rotation steps, each row followed by its count of steps
The counts run from 0 to 367.
[138 130 158 133 125 145  77 124 119 112 141 109 150 125 153 143 139 108
 106 133 133 143 164 156 169 122 181 104 130 139  68 143 106 138 110 112
 111  84 163 132 135 143  98 107 120 115 174 125 160 112 120 123  75 112
 169 149 192 147 183 143 116 114 134 123 124 162 164  87 157 165  93 134] -> 240
[147 186 146  69  95 161 122 126 136 155 177  76 110  95 129 123 130 121
 111 126 112 153 126 173 130 140 143  96 156 132 115 160  98 136 114  99
 116  81 137 141 131 159  83  94 112 107  93 103 141  75  83 121  98 129
 124 141 160 154 150 162 103  99 138 148 117 136 171 117 123 135  84  95] -> 25
[120 118 133 132 106 148 127 133 116 116 180 117 146 140 101 103  97 114
 142  73  90 187 179 121 126 102 132  73 143 114 104 157  89  90  82 104
 160 111 117 133  90 159  77 147 123 121 138 111 171 116  84 137 112 150
 132 117 135 128 108 169 103 117 118 111 153 107 155 133 147 143 132 143] -> 279
[152 168 152 166 123 117 104 135 138 151 121 101  92 133 126  97 108 145
 134 159 134 112  82 190 149 178 104 145 117 155 154 134 156  86 159 151
  99 127 137 154 180 114 145 104  99 115 111 177 116 160 106  96 134 144
 139 167 143 136 135 122 140 133 132  99  77 167 164 149 102 107  94 143] -> 337
[159 127 129  88 112 103  93 133 132 137 109 124 102 153 114 144 138 126
 106 143 115 105 103 163  89 118 138 166 155  82 141 163 171 145  90 108
 128 126 126 118 148 107 131 109 120 153  61 103  85 118 118 126 126 124
 131 134  99 111 145 112 122 138  85 223 106 110 101 101  85 115 108  93] -> 8
[139 156 158  68  86 164 106 121  78 127 131 117 110 121 140 142 122 132
 102 168 150 132 138 123 132 159 133  86 150 141 168 163  99 181 114 112
  80 106 154 133 138 125  90  64 140  90 113 133  90 124 112 152 159 133
 118 144 171 132 135 143 104 142 154 142 109 165 160 130 133 109 108 107] -> 30
[132 109 156 110 108 169  52 131  83 122 119 117 153 159 140 156  96  90
 113 123 147 128 166 129 116 115 153  93 137 106 132 156 107 160  98 112
  82 148 144 119 103 135 104  86  96 122 187 150 115 149 116 139 110 112
 157 170 185 134 151 112 107 112 149 149 114 161 143 105 144 162 132 135] -> 246
[126 138 111 102 117  90 112 118 120 172 140 118  99 132 121 111 154 122
 122  92 113 138 122 130 115 107  91 163 140 103 153 134 172 108 138 126
 189 116 111 132 141 129 160  83 109 113  59 109  95 109  99 155 131 127
 134 103 103  80  82 122 159 154 124 130 148 102 107 180  80 105 125  84] -> 176
[113 121 155 172 159  92 119 105 124 120 170 120 149 153 132 126 115 119
 111  83 144 116 174 164 135 144 163 159 122 123 127 146 160  76 102 161
 117 151 124 110 123 133 122  79  63 131 162 152 144 157 162 119  88 156
 195 125 130  86 165 106 146 144  99 139 126 132 109 118 128 176 111 156] -> 256
[ 82 125 133 154 123 135  84 122  99 135 164 122 160 105 142  75 108  72
 115 103 118 108 163 110 119 151 122 118 106 112 155 102 119 109 128 164
 135 161 122 130 107 127 105  74  79 135 176 191 133 157 138 153 128 119
 145 153 139 149  91 104 142 134 158  89 141 148 139 187 134 165 129 166] -> 79
[143 154 156 109  87 145  83 117 110 116 112 120 120 100 161 122 145 126
 122 185 133 114 115 115 155 162 133 100 125 130 145 121 111 181 143 141
  99  90 163 148 159 106 120  96 154  80 124 158  89 120 108 145 157 106
 125 174 185 159 125 116 123 147 162 108 105 171 165 136 133 100  88 121] -> 201
[154 126 150 135 121 119  89 104 136 103 108 130 159 179 113 155  83  91
 102 109 119 117 157 126  93 119 150 158 140  69 156 143 166 126  77 132
 118 145 115  89 111 121 126 127  86 149 135 109 117 131 155 140 109 122
 182 146  89  94 178  94 111 118  83 160 129 141  78 105 125 159 136 128] -> 261
[124 153 130 153 125  75 101 144 136 132 144  94 109 197  63 116  88 150
 142  93 101 168 158 181 106 149 103 147 122 128 160 144 164  53 123 129
 112 163 133 131 135 150 155 121  72 144 118 140 126 154 116 110 119 158
 149 156 107  90  86 128 136 116 112 128 116 109 136 126 129 146 140 148] -> 130
[125 152 113  72 120  88 123 119 136 118 135 148 104 131 118 105 152 130
 108 178 107 130 131 119 100 160 167 149 130 112 153 139 142 155  92 111
 120 105 157 127 143 131 115 123 173 138  55  89  87 111 145 154 157 144
 110 139  93 132 103 144  99 171 113 201 135 101 113 102 139  88 102 108] -> 14
[ 91 117  96 120 164  77 101 135 123 137 130 170  84 137 124 100 185 116
 104 171 106 143 111 126 138 129 153 163  93 146 119 115 162 128 124  95
 160  99 173 124 167 155 133 108 166 151  94  98  82 128 128 136 135 107
 125 118 118 127  95 167 138 164 140 142 155 102 126 135 124  76 111 101] -> 355
[153 144 146 171 137  90 131 124 128 161 150 141 129 184 129 100  98 111
 180  73 140 155 146 175 110 137 151 132 101 106 132 118 149  56 122 157
 134 161 114 151 107 153 146 121  61 135 133 174 146 159 111 113  80 151
 148 129 146 101 114 127 132 129 140 103 101 162 144 113 152 141 131 155] -> 123
[ 81 127  99 131 171  81 102 138 131 142 154 139  81 126 108  93 186 121
  95 159  96 146 107 150 147 137 138 167 100 166 110 121 154 103 135  95
 155  99 172 120 172 154 130  95 147 153  93  96  96 135 131 123 125 114
 128 129 113 126  86 165 156 156 125 142 150  91 133 150 114  98 109 110] -> 354
[120 147 116 143 128  66 112 144 125 140 143 117 106 197  68 116  99 141
 142 102 108 173 165 152 107 139 108 156 119 128 168 126 163  64 116 132
 114 163 139 140 133 152 168 124  92 140 106 134 114 165 122 131 131 158
 144 153 103  86  59 129 143 133 133 124 131 101 124 126 141 129 155 146] -> 131
[129 152 141  53  84 150 106 114  79 134 142 126 113 117 143 130 128 119
 103 154 138 146 151 119 121 156 135  80 145 131 172 141  99 182 114 113
  83 112 158 144 128 153  93  66 141  97 109 130  91 124 105 161 151 132
 111 140 172 136 101 147 102 147 170 146 130 149 157 124 135 102 111 103] -> 29
[100 142 131  91 118 123 122  92 101 168 180 115 126 109 143 109 138  94
  74  89 136 115 140 132 100 141 113 148 137 109 181 134 151 130 126 154
 142 144 106 124 106 141 112  25  73 136 104 145 100 121 136 156 125 124
 153  99 117  96 105 115 140 142 144 136 144 129 111 167  95 162 113  95] -> 42
[157 145 138 152 109  78 130 112 132 102 106 154 115 186 119 101  89 135
 140 134 121 148 132  97 139 134  92 153 129  98 187 133 182 100 105 159
 141 115 132 132 139  96 152 157 151 118  94 123 103 153 134 153 166 145
 131 126  63  85  97 113 125 174 122 103 128 129 101 146 135  82 136 145] -> 304
[139 112 112 116 119 126 127 149 100 114 125 180  98 164  83  97 115 127
 159 162  93 154 129 108  86 137 158  90 123 115 140 156 104 143  80  73
 141 122 131 126 125 144  93 142 165 126  70 106  97 144  88 146 161 156
  91 125 119 131 100 169  96 164 108 157 127 115 135 116 130  61 142 121] -> 148
[140 146 127  89  99 130 116 111 142 144 129 152 124  86 174  89 178  89
 143 155 108 128 100 108 113 134 168 119 119  92 116  96 112 163 115 122
 187  76 119 145 129 136 109 122 159 111  64 111 108  73  95 161 122 107
 102 129 141 170 110 136 110 150 155 121 144 146 130 148 129  88  86  78] -> 192
[149 155 154 160 107 119 121 131 143 115 146  92 119 153  72  94  59 139
 137 113 101 119 130 152 126 160  78 148 146 118 183 157 164  63 117 162
 123 137 102 123 139  97 127 138  93 117 106 150 135 166 110 122 149 169
 143 154  88 107 128 104 129 130  88 102 104 130 124 151 102 132 129 169] -> 300
[149 125 118  86 115  86  98 126 118 153 114 144 106 159 134 143 153 114
 120 130 122 115 104 150  86 111 139 173 144  71 159 146 181 151  94 117
 136 130 132 128 138 121 138 102 124 151  58 107  76 115 120 146 123 125
 124 118 105 100 116 111 128 152 112 212 111 106 100 107 102 107 119  82] -> 7
[167 112 128 138 113 140 128 130 104 174 121 180 104 140 184  71 139  80
 173 132 136 127  80 128 118 117 147  95 113  92 127 111 124 129 105 123
 168 105 126 174 128 120 108 130 144 131  94 156 115 147  74 134 126 133
  90 110 146 154 104 157 123 156 166 114 107 170 160 137 128  63 116 120] -> 326
[181 160 146 134 124 115  75 123 133 164  77 124  85 171 141 148 124 116
 112 140 141 120  77 185 141 121 102 168 132 115 151 131 196 118 136 135
 129 110 146 133 175 111 171 113  99 135 102 130  84 142 109 119 117  88
 149 152 124  97 151 109 140 123 136 115  83 157 125 129  86 108 113 104] -> 343
[119 127 138 175 148  71  99  92 133 115 128 150 154 146 165  89 123  85
 114 106 135 129 158 113 146 136 139 176  97  93 145  83 176  94 126 187
 156 136 130 123 117 119 149 118  98 145 161 153 135 147 172 154 115 118
 172 135 101 111 103  89 150 157 145  84 147 148 104 156 156 149 124 140] -> 87
[132 107 159 148 109 195  66 124 101 127 124 108 169 114 152 119  92  71
 105 116 129  86 128 135 131 128 123  99 140  99 129 142 108 136 106 137
 131 134 113 108 114 111  85  91  85 124 184 170 142 143 107 133 129 106
 165 164 165 155 168 104 123 111 130  99 114 171 143 160 108 170 123 145] -> 76
[160 132 144 128  94 117 129 115 105 147 133 157 140 166 121  96  71  95
 173  81 129 125 140 114  83 134 101 116 134  64 198 125 150 102  97 159
 143 162  88 140  97 112 129 124  90 119 100 162 111 155 111 154 145 154
 128 117 109 107  90 102 118 146 142 102 127 160 120 154 123 116 158 139] -> 296
[114 136 120 160 137  94  70 128 167 114 142  95 152 153 111 106 105  95
 109  85  71 154 164 148 133 114 109 172 125  91 123 102 162  72 115 136
 160 130 130 114 126 137 140 153  96 168 153 115 155 119 137 135 109 100
 166 167  84 140  98 109 143  98 116  99 150 103 113 155 139 174 124 145] -> 93
[116 121 106 127 124 120 120 155 127 132 152 131  99 132 103  59 132 113
 141 131  74 166 114 118 136 123 102 115 137 127 126 138 118  92 105  96
 172  95 145 146 136 126 102 156 176 144  88 109 129 138  82 137 162 145
  92 132 100 146  53 163 126 144 129 123 141  90 161 170 123  82 119 148] -> 317
[179 162 154 101  67 143 109 133  97 137 103 114  98 150  97 131  83 153
 152 154 140 120 110 128 103 170 105  96 134 124 186 161 130 140 132 134
 102 132 109 137 149 121 137 103 111  67  80 158  82 134  92 143 156 146
 116 158 158 109 127 113 110 143 135 113  89 169 148 135 101  91 135 112] -> 164
[137 171 150 109 129 105 138 122 161 110 161 115  97 111 116 118 144 151
 102 175 110 139 115 161 142 168 172 146 142 144 108 159 130 125 104 113
 114  78 157 126 162 125 104 131 152 119  71  77 127  96 126 111 124 160
 126 135 121 151 172 158 102 149  84 177 114 113 142  91 123 116  67 109] -> 17
[145 149 129  81 115 100 128 120 137 107 133 144  95 130 116 130 149 135
 101 193 111 123 117 131 117 162 168 142 136 110 143 148 138 162  91 103
 103  88 157 121 160 127 111 136 173 134  67  85  88 112 137 139 158 143
 114 148 112 135 139 145 100 165 100 204 118 110 120  93 133  85  95 107] -> 15
[132 164 161 134 134 127 114  90 165  97 143 110 132 103 134 127 127 105
  63 135 108 121 121 131 166 145 138 168 141 115 116 137 157 125 103 145
 159  61 125  89 150 118 105 127 129 125 114  81 140  88 150 136 116 105
 178 140  90 129 199 130 119 134  88 112 146 131  95 139 107 143  79 107] -> 54
[126 103 165 145 141 111  79 111  77  92 119 158 149 170 141 146 101 117
 109 141 162 105 168 119 131 142 164 132 123 118 155 152 150 140  95 144
  75 158 145 104 128 117 115  79 101 123 178 160 104 182 167 149 139 140
 174 142 155  91 159  97 121 161 122 140 112 155 111  97 144 143 129 156] -> 253
